In the rows, zero is written as 128.
One turn sends every row of this set to another row. A few are shown first. Where does it send the rows asked after them?
malu: [ 93 129 117 130 144 144 136 102 119 113 150 131 124 127  90]
Pemod: [107 119 147  96 142 152 125 114 145  95 143 128 125 106  90]
Sep: [ 90 135 109 124 148 141 135 107 118 111 141 119 118 126  89]
poro: [116 124 131 131 132 148 136 131 127  76 127 136 126 132 100]
pitu: [114 128 139 148 141 151 125 134 137 112 120 113 128 130  95]
gub: [139 145 138 140 149 152 119 100 129 115 115 134 130 112  88]
zur: [119 138 140  94 150 160 122 121 143 124 115 144 126 121  88]
lil: [113 117 117 142 136 136 126 118 140  85 129 137 126 120 113]
nak: [135 155 121 121 151 148 120 103 121  93 107 135 123 109  88]
Kam: [105 128 119 151 147 139 118 122 147 109 116 119 125 117 106]
kivas: [ 98 133 140  91 149 155 122 115 143 100 133 127 122  99  85]
dolu: [130 139 132  91 147 150 119 128 141 120 116 129 122 123  94]
kom: [ 98 130 110 125 143 136 135 108 117 108 148 119 120 128  95]
Nabin: [115 130 146 104 148 150 116 115 145 121 141 119 125  96  88]
voraz: [128 132 135  85 143 154 125 125 138 106 121 144 124 126  94]
Rito: [116 136 135  92 147 148 117 114 138 109 141 128 120  92  89]
Ziko: [118 130 143  93 147 157 125 127 146 113 112 130 124 132  91]
faso: [116 134 115 149 144 140 118 112 138 114 130 149 128 103 108]
Teto: [105 142 101 133 147 138 119 119 135  93 115 136 119 105 107]
vuku: [131 127 145  97 142 155 123 122 144 122 126 140 129 127  94]
bube: [ 90 129 120 144 146 150 127 111 144  94 117 150 128 113 101]
sobez: [133 144 129 145 140 145 119 127 125 122 136 139 127 109  98]
vabu: [101 133 111 126 143 138 134 104 115 113 151 131 121 123  94]
vofi: [133 128 141 130 141 152 130 101 130  80 115 135 131 130  91]
labam: [ 95 143 129 131 144 163 134 122 128  92 118 157 127 116  87]
vor: [112 161 110 125 149 147 122 131 120 104 115 135 116 105  91]
nim: [113 121 145 100 144 146 120 120 146 105 140 109 124 107  92]
popub: [135 135 139 137 148 147 121 107 135  98 107 109 128 128  90]
vabik: [113 145 135 127 152 161 128  99 131  85 101 140 128 119  82]
nisu: [ 91 132 116 133 147 143 135 105 122 120 144 122 122 127  89]

pitu turns into labam
Sep turns into nisu
popub turns into vabik
Now these:
lil turns into Teto
kivas turns into Nabin
Ziko turns into zur

One turn sends every row of this set to another row. A few are shown first. Where does it send the rows asked after them?
Bup: [118 116 143 126 130 112 118 123 139 124 120 135 128 128 115 112 138 107
 124 126 117 124 150 105 150 130 126 137 155 124 132 142 112 144 135 114
 113 131 117]
kimop: [129 156 140 123 131 141 120 111 126 124 127 148 125 136 112 141 118 118
 127 126 129 139 118 138 121 123 141 132 139 108 105 141 101 111 121 112
 128 136 137]
fop: [127 121 142 120 137 116 112 127 134 123 128 126 123 149 133 111 129  99
 131 141 109 118 147 104 139 130 129 125 142 137 133 133 108 140 138 111
 124 142 125]
tup: [122 138 100 147 126 133 110 120 132 129 132 113 133 140 133 127 110 134
 116 121 130 120 122 136 133 106 122 135 145 148 125 123 114 104 117 140
 126 129 148]
larol: [121 111 132 129 120 109 132 126 128 131 118 147 123 133 125  97 133 104
 113 134 113 125 155 113 133 136 125 140 150 145 130 133 115 130 141 120
 129 137 112]
vive: [121 151 140 129 138 145 129 102 135 127 132 151 132 124 116 148 120 125
 129 113 128 139 118 132 124 112 133 119 131 111 111 138 101 116 114 121
 134 128 129]
Kuget: [135 123 128 138 136 117 127 134 143 127 141 130 111 119 131 108 122 154
 129 115 144 119 128 113 124 121 125 127 136 138 139 135 152 115 121 153
 120 122 148]
Bafe: [113 115 142 123 128 136 120 132 137 131 127 150 109 125 133 139 120 156
 132 136 138 138 138 128 108 139 144 136 109 133 129 119 135 148 119 128
 133 134 127]
bopeg: [129 122 140 120 133 117 121 113 130 138 118 137 119 140 142 109 128  92
 125 141 117 128 144 109 130 131 138 146 152 137 145 138 125 131 142 128
 115 126 128]
dilok: [130 138  98 138 122 125 108 135 116 128 131 122 129 138 149 128 116 137
 114 129 120 130 120 133 140 112 125 143 137 140 119 130  98 113 121 142
 121 132 149]
Fen: [114 115 140 126 125 115 114 122 139 127 120 136 127 122 115 112 134 100
 125 128 120 123 152 106 147 130 125 135 152 125 136 140 115 142 129 117
 112 127 120]
bak: [118 122 142 127 131 127 113 136 129 123 144 155 116 125 119 137 127 153
 136 134 135 138 142 129 108 140 143 141 111 126 118 134 135 141 126 118
 138 139 118]
zar: [114 123 145 129 131 138 121 130 142 129 144 152 114 133 113 136 119 151
 136 128 143 129 142 138  99 139 139 125 119 135 134 128 143 136 124 128
 138 135 123]
ped: [125 120 144 122 134 117 108 128 135 123 128 127 121 141 131 111 127  93
 135 141 112 114 148 106 138 131 127 124 141 139 135 130 112 134 136 113
 123 142 128]
pesed: [122 133 104 137 122 132 106 121 125 126 122 120 128 127 142 141 117 137
 110 128 127 126 117 133 146 110 127 142 135 145 120 109 103 115 116 141
 119 134 137]
ruzu: [122 139 106 140 128 132 117 118 126 129 134 116 136 139 155 132 113 141
 118 126 121 132 125 129 138 107 124 126 125 147 122 128 100 113 113 137
 136 126 151]
Zoko: [113 124 141 129 126 132 126 121 132 127 146 157 125 123 125 141 130 157
 126 128 137 137 144 133 114 138 138 129 107 140 124 127 135 136 121 129
 149 133 115]
pitiz: [140 135 123 134 130 114 136 136 132 123 125 145 112 120 145 107 115 153
 129 113 146 132 126 107 130 129 134 126 127 128 132 136 146 107 118 145
 131 116 150]
los: [140 122 130 138 131 110 130 144 130 121 140 139 113 111 140 100 123 156
 121 117 133 127 126 115 135 135 141 131 134 131 128 144 148 112 121 140
 119 122 147]
kivok: [137 128 129 134 131 116 141 120 133 131 142 137 114 111 145 105 120 154
 125 115 136 131 123 110 132 122 136 123 122 136 132 141 147 113 119 150
 129 116 145]
Tozi: [114 149 136 129 132 149 118 102 135 135 127 143 124 135 106 145 114 122
 135 116 129 133 122 142 107 110 137 128 145 121 115 136 108 110 126 127
 126 133 129]
tunum: [109 130 133 124 115 128 116 135 129 125 133 158 116 127 123 138 119 159
 135 123 143 136 144 131 114 141 144 128 107 130 126 128 130 138 125 130
 143 129 116]
zegav: [128 145  97 143 133 126 105 129 120 120 125 123 131 142 154 142 113 137
 123 121 129 129 121 125 138 110 129 138 130 141 124 120 107 109 118 135
 135 125 140]
dipas: [121 161 138 126 131 139 116 110 128 119 127 150 124 127 115 147 116 124
 136 108 134 130 116 133 128 121 146 117 130 112 110 135 108 105 124 119
 130 128 125]
rar: [120 148 146 118 122 146 128 103 132 128 115 151 115 121 112 137 114 122
 126 122 130 135 116 137 118 123 146 123 133 117 106 123 109 106 121 118
 126 137 134]
Lovit: [120 111 134 128 119 114 127 127 130 133 115 150 123 128 125  99 130  98
 116 136 116 125 157 115 128 136 123 140 149 145 133 130 117 124 138 121
 129 136 118]
gatav: [142 124 135 136 139 121 133 137 142 118 127 136 109 108 143 111 122 149
 121 118 137 123 117 108 136 126 131 121 133 132 130 121 143 106 113 140
 120 126 153]
zas: [131 122 142 119 132 113 126 114 129 135 118 137 118 145 143 104 130  98
 125 140 112 130 143 109 133 129 140 144 153 138 140 142 121 133 144 127
 115 129 125]

Bafe turns into rar
zas turns into larol
tup turns into Kuget
Now these:
ped turns into bopeg
vive turns into ruzu
tunum turns into dipas
los turns into bak

One turn sends every row of this set to another row. A few are shown first. Where does it send the rows asked after them?
vam: [127 115 122 132 157 129 116 148 141 131 131 142 148 122 137  99 138 141
 127 134 128 131 121 128]
vimo: [122  98 143 130 135 104 114 127 141 133 120 122 108 119 130 132 143 138
 138 119 104 132 142 122]
Far: [132 132 114 123 125 113 156 137 127 140 127 143 116 117 148 137 135 136
 141 130 110 129 110 144]
bebog: [128 110 133 131 141 132 121 150 138 133 134 143 142 118 118 117 145 148
 139 136 143 145 130 128]
Zelod: [131 127 139 125 123 123 120 158 153 142 123 111 150 125 118 144 129 126
 119 137 120 127 125 139]
pumet: [126 143 130 133 138 127 150 142 123 140 134 127 113 120 154 137 132 139
 130 139 123 139 110 128]
Bidir: [153 132 124 126 141 109 106 116 118 121 131 126 114 122 130 123 113 109
 130 122 125 119 130 117]
vavir: [127  96 137 140 136  93 110 127 132 138 133 124 117 127 134 129 134 128
 114 129  99 131 134 133]
zufid: [128 112 124 138 119 129 158 136 128 144 122 138 115 114 145 144 140 135
 137 134 117 132 114 137]
Vezok: [122 127 133 120 155 106 126 139 122 131 123 128 122 130 136 126 119 122
 125 102 106 129 135 113]
pif: [142 117 137 125 146  89 117 146 118 133 131 125 118 122 129 137 117 115
 129 116 111 130 136 124]
dif: [137 143 129 130 124 133 147 138 127 133 116 132 105 120 150 137 131 131
 146 139 132 133 114 131]
Kof: [119 117 148 146 135 118 109 117 132 136 134 112 116 147 125 125 129 126
 113 139 120 142 125 132]
Dani: [116 122 140 126 123 130 117 113 132 134 132 110 106 126 102 134 131 130
 148 128 128 130 121 134]
zogo: [143 116 114 129 122 117 121  98 122 131 132 134 123 133 111 127 119 107
 131 119 119 118 121 137]
tusu: [135 125 129 130 121 145 110 135 128 119 138 146 130 115 124 102 137 146
 133 127 143 119 127 143]
tuku: [132 119 140 137 121 121 127 113 125 140 134 115 124 141  99 138 125 117
 134 124 128 141 119 139]
fiz: [138 119 123 124 140 126 112 112 123 123 129 118 109 104 128 127 123 121
 140 114 119 109 131 110]
budun: [ 98 125 137 128 136 116 116 117 138 134 127 126 113 151 126 116 131 132
 120 126 109 138 125 132]
naz: [143 107 123 129 143 125 118 150 138 131 130 136 145 103 129 104 139 143
 143 124 122 114 120 143]
vesa: [132 115 113 124 118 123 123 123 158 142 135 127 156 124 117 138 140 129
 112 140 112 124 122 137]
famob: [121 112 123 129 125 134 127 139 130 131 138 162 142 128 117 109 140 146
 127 125 134 135 128 144]
norib: [115 126 112 118 132 123 130 109 120 135 135 131 123 131 110 122 114 115
 132 108 113 117 115 136]
sefip: [146 142 126 111 115 122 125 145 135 130 137 135 147 119 116 148 126 126
 118 121 131 129 138 125]
vomep: [139 117 121 118 105 115 113 142 144 129 126 142 141 113 133 137 130 126
 109 124 110 107 141 138]
veb: [138 142 135 125 124 121 102 143 150 127 132 117 139 123 143 126 131 137
 102 137 114 116 132 132]
Goze: [131 135 116 136 123 134 147 115 131 132 126 141 113 128 160 125 140 138
 125 138 116 130 112 133]
Fano: [135 135 117 123 120 141 110 125 148 128 130 131 144 125 125 135 125 119
 110 147 137 124 131 117]
zegak: [127 125 116 134 129 127 136 130 132 135 125 137 103 109 164 128 134 134
 131 150 118 119 113 132]
podo: [138 133 130 124 137 133 122 157 124 127 133 141 144 119 124 102 126 139
 136 113 132 118 118 148]

Kof turns into vavir
bebog turns into vam
Now these:
sefip turns into Fano
vimo turns into Vezok
dif turns into Goze

